[[136 128 131]
 [129 128 130]
 [106 122 126]]
:
[[129 128 130]]

[[107 145 125 114 111 130]
 [131 129 120 134 127 136]
 [145 151 104 136 157 131]]
:
[[131 129 120 134 127 136]]

[[117 133 123]
 [101 131 143]
 [134 128 104]
 [131 130 140]
 [140 126 135]]
:
[[101 131 143]
 [131 130 140]]

[[129 122 130 121 136 123 134 132 118 132 124 128 105]
 [129 119 128 123 131 124 130 122 130 131 125 130 122]
 [105 132 104 126 119 128 112 141 116 127 137 116 125]
 [130 119 131 121 132 123 131 121 132 131 124 131 122]
 [137 127 137 129 131 129 134 124 134 128 125 133 128]
 [122 134 122 132 122 131 122 130 128 126 133 125 127]
 [130 145 129 141 123 138 128 140 121 122 134 126 119]]
:
[[129 119 128 123 131 124 130 122 130 131 125 130 122]
 [130 119 131 121 132 123 131 121 132 131 124 131 122]
 [122 134 122 132 122 131 122 130 128 126 133 125 127]]

[[132 141 131 134 129 153 137]
 [137 136 142 133 137 144 121]
 [125 127 122 119 130 127 122]
 [119 125 124 113 119 126 116]
 [128 125 132 115 132 136 145]
 [125 136 131 122 119 138 113]
 [125 120 129 128 118 132 128]
 [128 123 119 132 125 130 119]
 [107 116 106 111 118 117 128]
 [139 140 136 127 137 124 132]
 [139 128 114 115 112 122 131]]
:
[[137 136 142 133 137 144 121]
 [119 125 124 113 119 126 116]
 [125 136 131 122 119 138 113]
 [128 123 119 132 125 130 119]
 [139 140 136 127 137 124 132]]

[[105 121 147]
 [133 132 115]
 [132 142 130]
 [127 123 138]
 [118 129 149]
 [125 141 103]]
:
[[133 132 115]
 [127 123 138]
 [125 141 103]]

[[134 147 127 127]
 [142 125 113 144]
 [144 103 119 114]
 [138 116 143 125]
 [115 133 132 127]]
:
[[142 125 113 144]
 [138 116 143 125]]

[[128 128 128 128 154 157 157 157 157]
 [128 128 128 141 157 157 157 157 157]
 [128 128 128 128 128 128 128 128 157]
 [128 128 128 128 128 128 128 157 157]
 [128 128 128 157 157 157 157 157 157]]
:
[[128 128 128 141 157 157 157 157 157]
 [128 128 128 128 128 128 128 157 157]]
---
[[107 118 136]
 [122 109 122]
 [150 120 126]
 [107 109 126]
 [116 128 115]
 [133 128 117]
 [109 129 126]
 [119 126 129]
 [149 120 149]
 [148 131 135]
 [130 128 123]
 [139 138 136]]
:
[[107 136]
 [122 122]
 [150 126]
 [107 126]
 [116 115]
 [133 117]
 [109 126]
 [119 129]
 [149 149]
 [148 135]
 [130 123]
 [139 136]]

[[127 124 125 130 125 133 131 131 130 126 128]
 [128 133 125 122 129 133 130 115 134 126 123]
 [126 124 122 134 134 131 135 131 120 125 123]
 [128 128 128 128 128 128 128 128 128 128 128]
 [130 118 135 140 125 117 123 155 117 132 138]]
:
[[127 125 125 131 130 128]
 [128 125 129 130 134 123]
 [126 122 134 135 120 123]
 [128 128 128 128 128 128]
 [130 135 125 123 117 138]]

[[125 137 133 125 117 117 125]
 [133 134 137 139 117 121 121]
 [137 102 139 133 119 146 114]
 [128 145 126 128 131 136 116]
 [146 142 122 127 123 121 134]
 [142 143 129 127 120 120 115]]
:
[[125 133 117 125]
 [133 137 117 121]
 [137 139 119 114]
 [128 126 131 116]
 [146 122 123 134]
 [142 129 120 115]]

[[126 116 130 112 145 153 146 141 151 127]
 [128 124 128 126 131 133 132 131 132 126]]
:
[[126 130 145 146 151]
 [128 128 131 132 132]]

[[143 134 133 137 130 126 131]
 [131 130 126 129 129 124 133]
 [129 130 125 128 129 124 134]
 [135 129 139 136 125 136 115]
 [130 129 131 131 127 129 124]
 [150 134 142 144 129 132 121]
 [144 132 143 141 127 135 116]
 [155 137 139 145 132 127 130]
 [156 138 134 144 133 123 137]
 [146 133 143 143 128 134 117]]
:
[[143 133 130 131]
 [131 126 129 133]
 [129 125 129 134]
 [135 139 125 115]
 [130 131 127 124]
 [150 142 129 121]
 [144 143 127 116]
 [155 139 132 130]
 [156 134 133 137]
 [146 143 128 117]]

[[135 137 127]
 [131 126 124]
 [126 131 135]
 [128 126 124]
 [121 115 100]
 [119 112 103]
 [127 128 131]
 [127 132 131]
 [120 116 120]
 [125 117 117]
 [133 134 131]]
:
[[135 127]
 [131 124]
 [126 135]
 [128 124]
 [121 100]
 [119 103]
 [127 131]
 [127 131]
 [120 120]
 [125 117]
 [133 131]]
